The rows below come in pairs that one turn or mirror swaps. Which row does each named row swap with?
The rows were stretched afterwards, more along some directions than others.
J969: [  8  16  38 -25   9 -21 -38  14   6  -2  -5 -29  -3   5   0 -14]
J406: [ -1  25   7 -31   3  -6 -24 -12  -7  10  15   7 -15  17  32 -17]
J702: [ -4  -2   9 -23   7   6 -19 -15   5  15 -10  -3   1   7  32 -16]
J897: [  5   6  25  -2 -15  -9 -17   8   5 -17 -16   9   1  -8  22 -12]
J93: [  0  30  15 -27   1  -7 -26 -15  -7   8  11  11 -17  17  40 -15]
J494: [  6  33  24 -34   0 -12 -30 -14  -4   5  14   3 -13  17  28 -16]
J466: [ 11  27  25 -26   0 -18 -36  -7  -3  -8  18  -8  -9  16  16 -14]
J953: [ -1  21   9 -23   4 -31 -15  -4   7 -23   3 -20 -10  26 -20 -17]
J382: [  0  30  13 -32   3  -6 -23 -17  -7   8  10  12 -16  14  37 -15]
J224: [  2  25  34   4   4   6 -37   5  10  -7  -2 -15   4  26  18  -3]
J570: [ -1   2  10 -28  20  -5 -24 -11 -16  10  15 -21  -6  30   8 -10]
J657: [  6 -11  10  -8  -7  -3 -40  17  -2  -2 -20   9  16   1  27  -3]
J44: [  6  30  18 -28   0 -17 -41  18  12  -5   4 -13  -6  29   5   0]
J321: [  0  19   8 -22   1 -32 -16   1   6 -23   3 -21 -11  29 -20 -15]
J864: [  9 -10  13  -9  -5  -5 -49  22  -6  -5 -12  10  19  10  27  -9]
J345: [ 10 -10  16 -13  -6  -6 -46  20 -10  -2 -13  12  16  11  25  -2]
J267: [  9  20  17 -21   0 -32 -52  30   7 -18   3 -10  -7  35   2 -20]
J419: [  0  -2  -5   2  -7   5 -20  12  -9 -14   1  25   0  16  24 -20]
J278: [ 11  23  31  -8   2 -25 -38  12  14 -28  13 -31  -4  16  -4 -30]
J641: [ 10  17  22 -23   0 -30 -57  25  -1 -14   5  -3  -8  42   6 -22]
J600: [ -2  -7   5 -17   0   8 -27  -1   3  13 -13   4   5   7  31  -3]
J334: [ -3   5   0  -2   0  13 -20   4  -9   4   0  27  -1  19  36 -17]
J724: [ -1   5   9 -17   5 -30 -22  14  -3 -20  -3 -19  -2  23 -23 -11]
J276: [ -1  17  19 -24  17  -3 -27 -15  -2   8  12 -29  -5  24  15  -5]
J323: [  0 -18  -1  -4  -1  -7 -24   9  -9  -4   2   3   6   0  12 -30]
J52: [  7  13  24  -7 -15 -18 -20   9   8 -19 -14   8  -1  -6  19 -15]
J870: [  7  23  15 -24   3 -11 -29  21  10  -7   5 -16  -3  17  -2   6]
J696: [  4  20  37   9  -5 -12 -41  16  14 -14  -5 -18   8  23  12 -12]
J476: [  1  26  33   2   6   6 -32   1   8  -3   3 -13   3  28  19   0]
J226: [  4   8   1 -45  14 -14 -17 -12 -12  -1  -1   2  -4   5   4 -19]
J623: [  4   2  17  -1 -19  -9 -14  13   6 -13 -14   7   2  -8  17  -5]
J481: [ -1   9  11 -15   3 -28 -18   9  -2 -20  -2 -16  -5  25 -23 -13]
J509: [  0  14  11 -21   5 -32 -22  11  -2 -19   2 -17  -3  30 -21 -13]
J907: [  1  -2   5 -25  15 -20 -28  -9 -16   6  21 -17 -12  32  10 -28]
J610: [  8  12  23  -4 -15 -14 -14   6   5 -19 -13   9  -1  -5  17 -12]
J604: [ -2  19  13 -29  20  -9 -26 -16 -10   7  14 -24  -7  34  12  -2]
J575: [  4  -2  19   2 -17  -9 -15  18   6 -13 -13   4   5 -10  15  -6]
J495: [  0  14   9 -18   5 -28 -17   6   2 -23   1 -19  -7  29 -23 -12]
J974: [  5   6  23   0 -18 -10 -15  11   7 -14 -16   9   2  -9  20 -10]
J867: [ -3  15  15 -27  21  -5 -24 -14  -8   9  10 -26  -5  28   8  -2]
J333: [  4  26  21 -25   0  -8 -36  23   9  -6   4 -14  -1  18  -2   4]
J172: [ -5  10   2  -5   2  12 -18  -5  -8   5   6  25  -4  23  35 -15]
J677: [ -6   5   8 -22   4   3 -19 -19   8  13 -12  -4  -5   5  25 -13]
J480: [  9  13  22 -14   0 -26 -62  31   3 -15   4  -6  -3  37  11 -26]

J323 is swapped with J278
J677 is swapped with J870
J974 is swapped with J495

The rows below come in pairs that one turn or mirror swaps. Which row does each named row swap with?
The rows were stretched afterwards, more along some directions than others.
J634: [  1 -28  26 -24  29 -17 -15 -13 -33  24 -55  37 -35  21 -21 -14   2 -10
 -25]
J80: [-17  -9  15  30  49 -46 -42  -1 -25   3 -19  38 -27  11 -11 -13  11  -3
 -42]
J729: [-12 -14  10  21  42 -46 -31   7 -34   7 -22  30 -53 -13  -5 -12  16 -11
 -26]
J302: [  4 -33  14 -18  26 -15 -11 -18 -37  15 -47  43 -27  11 -18 -14  -6   3
 -24]
J672: [-11 -16  16  17  52 -49 -42  -3 -30   0 -17  37 -24   2 -11  -6  33 -10
 -31]
J723: [ 16 -24   9 -35   4   8 -20 -10 -37  -2   1   9   6   8  19   8   7  -1
  16]
J843: [  3  -7  -7 -31 -16 -20 -15 -16 -33   5 -27  17  20  16  34  19   7  29
   9]
J984: [  1 -30  19 -26  23 -21 -13 -15 -33  23 -55  41 -33   0  -7  -3  13  -4
 -24]
J573: [-14  16  37 -17 -26 -50 -17 -11  26   0 -12  -9  -4  50 -10  -9 -11  17
  18]
J812: [-16 -17  20  20  34 -53 -39  -6 -34  -2 -23  35 -32  -6 -11 -15  24  -2
 -21]
J764: [ -5  16  43 -18 -24 -41 -17 -20   3  -7 -12 -11 -11  46   7 -20  -8  -8
  26]
J549: [-32  16  33  20  -7 -45  -9 -16  19  -4 -14 -12  -6  39   4 -14 -24  12
   3]
J447: [  1 -31  19 -26  30 -22 -21 -19 -36  18 -46  48 -21  11 -19  -4  22  -8
 -23]
J327: [-10  22  29 -22 -42 -46 -23 -25  23  -8 -13 -13 -10  50   0  -8  -9   3
  25]
J424: [ -1 -26  19 -17  22 -18 -17 -22 -36  16 -48  42 -15  23 -19  -8   6  -3
 -31]
J203: [  0 -28  -6 -28  -5   5 -20  -6 -55   0 -16  23   8   5  24  11  21  15
  17]
J803: [-21  19  24  -3 -20 -64 -12 -16 -19 -18 -20 -14 -26  50 -11 -13 -33   0
  26]
J289: [ 10 -15  15 -38  -3  21 -23 -26 -42   8  -9  14  24  24  21   2  15   5
  17]
J734: [-19 -10  17  32  50 -54 -34  -9  -9  -1 -14  23 -38  -7  -8  -9  29  -2
 -35]
J211: [  1 -13  -1 -15 -13   9 -21 -23 -24  -5  -8  10  31  25  29  10  17  21
   7]
J40: [  5 -24  13 -42 -21  14 -24 -25 -43   1 -21  17  12  26  25  -4   9  18
  13]
J287: [ -6 -24  17 -10  27 -13 -22 -26 -26  18 -52  40 -16  21  -8  -6   7  -3
 -32]
J675: [-11  -1  46 -21 -42 -36 -19 -18  -8  -4 -27   4 -14  61  -3 -30 -38  -1
  26]
J957: [ 11 -27  13 -24  34  -9 -25 -17 -34  18 -37  44 -12  21 -23  -2  14 -15
 -31]
J436: [-14   5  31 -16 -30 -43 -16  -5   0 -11 -19  -4 -19  48  -3 -15 -11  -5
  27]
J637: [  6  -6   2 -28 -14  -2 -29 -24 -25   4 -24  13  25  31  31   7  11  29
   4]
J57: [  2 -26  16 -18  28  -4 -20  -5 -40  25 -59  40 -27  19  -6 -11  -2 -15
 -28]
J722: [-27   9  35   7 -40 -39 -11 -16  -2 -16 -21 -17 -36  32   9 -23 -32  12
  30]
J871: [-24   6  35  -1 -41 -30 -20 -23  13 -17  -4  -8   2  37   3 -17  -3  15
  33]
J297: [  3  -8   0 -23  -7  -7 -19 -13 -16  15 -30   6   6  25  29  10  13  28
  -3]
J942: [-17  -9  16  27  40 -42 -44   1 -22   3 -21  19 -40   4  -7 -12  14 -22
 -33]
J210: [-23  -2  16  21  33 -60 -30 -14 -21  -2 -21  30 -42  -5  -7 -11  24   0
 -31]
J684: [ -6 -22  19 -14  35  -6 -26 -21 -37  23 -52  45 -10  23  -8  -9  18   4
 -44]
J700: [  2 -27  15 -21  30  -7 -20 -16 -23  23 -59  43 -20  18  -2  -7   9  -1
 -32]
J105: [ -5 -21   1 -20   0 -19 -11 -15 -41  -1 -11   5   7   1  13  11  26  28
  18]
J159: [ 17 -21   5 -33   4  -2 -21  -8 -31  26 -32  24   2  18  25   7   6  10
   1]
J686: [ -3 -11   0 -10 -13   9 -15 -19 -39   1 -15   5  -4  28  21   5 -16  12
   3]
J339: [ -5 -12   5 -13  -8 -18 -11 -30 -37  -2  -2  12  18  24   4   9  -6  29
   5]
J645: [ -4 -16   5 -28  -2 -22  -8 -17 -48   8 -11   2 -23   5  -6  11  13  14
  17]
J152: [-14 -13   7  23  49 -46 -37   1 -40   1 -17  29 -42  -8  -4  -7  20 -17
 -28]
J511: [  4  15  32 -18  -9 -39 -23  -3  20   0 -21 -11 -17  39  11  -6 -15 -21
  23]
J112: [-21  22  20  -7 -38 -49 -17 -17  20 -12 -21 -14 -17  41  10  -7 -20   9
  27]
J2: [-13  14  40 -18 -32 -44 -16 -25   6 -15  -8  -9  -2  44  -3 -16 -13  10
  39]
J877: [-19  -6   9  27  39 -54 -41  -2 -11   4 -24  28 -43  -1   1  -7  24  -9
 -34]
J912: [ -9 -15   9  -6   9 -14   3 -18 -15  11 -16   4   2  -3  22   7   8  31
  -3]
J7: [-14  10  36 -19 -41 -32 -27 -23   2 -18 -10  -5 -10  58   3 -23 -20  -5
  25]
J875: [-20  13  41  -5 -26 -54  -9 -24   8 -17  -5 -19  -6  35  -9 -10 -18  13
  28]
J939: [ 10  -8   7 -33  -8  -1 -22 -23 -33   8 -10   5  19  28  21  13  18   8
  11]
J779: [-18  17  24 -10 -25 -57 -11 -18   7 -17  -4 -16  -9  51 -19  -6 -16  -3
  29]
J33: [-22 -16  15  28  41 -48 -37  -7 -32  -7  -5  32 -29 -13 -17 -10  28   2
 -24]

J2 is swapped with J939
J40 is swapped with J7
J957 is swapped with J812
J875 is swapped with J339
J152 is swapped with J634

The rows below come in pairs that one turn or mirror swaps. Which row does each named row swap with?
The rows were stretched afterwards, more along some directions than others.
J758: [-12  -5   5 -37   8   0  -2 -13  -8  -1   0  -8   9 -12  14  -2]
J208: [  9  -1 -10 -57 -29  28 -29   2 -11  -7   2  -5  12 -24 -14   6]
J555: [-27   3 -11  -6  -9  -2  16  -4  -8  -1  20  16  10 -10   1  -4]
J814: [ -3  -3  -3   7   0 -13  15  -1  10  -6   7  14   0  13  -7  -1]
J543: [  7   0  -7 -25   4  -1 -26   1   3   7  -2  -3 -13  -3 -10   1]
J153: [ 13  14   0 -24   3   4 -18 -13  -7  10   0 -13  -8 -15 -10   9]
J335: [ -8  -5 -14 -37 -42  13 -33  -9 -18 -21   3  17  24 -30  -5   4]
J215: [  3  -9  -5  17   4   2   3  14  13  -9 -29  15  15  14 -10  -1]
J236: [ -8   2 -18   6   2  -9   5   3   6  -5 -16  24  10   3  -5  -8]
J491: [ 11   1  11 -16  10   3  16  -6 -10  29  22 -28   0   2  13 -15]
J366: [ 21 -14  -7   1 -16  14  -6  16   2  -6  -9  10  17  12  -9 -10]
J100: [ 12   2 -10 -42  -7   7 -22  -5  -1   5  -4 -12   1 -15 -18   5]
J17: [-15  -7 -23   4 -19  -3 -19  15  15 -18 -18  31  -1 -11 -16   5]
J444: [-14  -8 -13   2   7 -16   9  -6   4  -9   9  24   6   8   1 -11]
J567: [ 15 -12  -3 -34 -18  10 -15  16  -8  10  -8 -31   2 -11   8 -10]
J432: [  1  -8 -17  13 -25   9  -1  31   7 -11  -6   8  -3  -6  -8 -11]
J94: [ -7  -1 -16  28 -11  -7  -1   2   4 -14 -13  31   6  -5 -17   8]
J396: [-16   9  10 -41   7  -8  -2 -19 -12  -3  -1 -11  11  -6  13   5]
J379: [ 21  -8  -6 -21  -9   8  -4  12 -16  17   3 -33 -11 -16 -10  -8]
J787: [  1  -1 -15   3  10 -17  18  -3  -6   8  22  11 -10  10  -2  -4]
J97: [ 15  -9 -21  22 -14  13  -1  31   3   1  -6  16 -17   4 -19  -6]
J19: [-11  11  21   1   9  -9   7  -2   8   5   2   4  12  20  17 -15]
J622: [ 24 -16 -12   0 -29  18 -15  20   9  -8  -4  17   9  -3 -25   0]
J60: [ 20  -2  -2 -28  -5  11  -4   2   3  14 -11 -17  -1 -17  -5  -2]
J20: [-20 -20 -12  20 -16  -1  -9  18   9 -21 -31  32  12  -5  -8   9]
J753: [ -5 -17 -33   4 -18   1  -2  23 -14 -20  -8  22  -8   0 -22  -3]
J349: [-10  -1  -6 -24   1  -1  10  -5 -15   3  10  -2  -2 -15   6  11]
J102: [ -1 -11  -6 -16 -34   1  -4  -2  -7   3  28  -1   4 -19  -7  -4]
J342: [-19   0  12 -31 -33   5  -8  -5  -2  -3   5   0  16 -26   5   3]
J584: [ -6  -9 -17   7 -17   6  -1  30  11 -13 -12  14   2   6  -4  -7]
J594: [  8  -9   3  -8   2   1 -19  11   6   4 -30 -11   2  -2   7  -3]
J884: [  6 -11 -21 -24 -32  13 -21  12 -23   3  -6  -6  -6 -30 -11   0]
J868: [ 12  -3  -2 -24 -13   5 -14  13 -15   9  -5 -32   2 -13  12 -18]
J784: [  4   2  -2 -45 -12  18 -31   0 -14  -8  -9  -1  19 -14  -4   4]
J642: [ 12   6   7 -43 -18  23 -30  -7  -6 -13  -9   4  12 -20  -9   9]
J962: [-19  11  17 -12  16   3   4  -3  -7  -2   4  -3  14  12  22  -6]
J261: [ 22  -1   4 -12 -11  22 -18   6   4  -5   2   5   6   4  -3  -5]
J500: [  7  -4 -11  -6 -26   1 -20  -4  -4 -20  -4  31  19  -6 -16  -3]
J524: [  5   1 -30  -5 -29   9 -10   1 -12 -18  -6  24   7 -15 -21  -7]
J84: [ -7  -4 -19  22  -3  -2  10  22  -3  -7  -5  14  -4   6 -15  -8]
J409: [ 27 -16 -15 -25 -12  13 -10  19 -16   5  -1 -20 -20  -6 -17  -4]
J770: [ 37   1  -6 -27 -17  25 -14   1 -12   6  -7 -21  -3 -16 -12  -8]

J594 is swapped with J17
J342 is swapped with J19
J102 is swapped with J962
J642 is swapped with J500

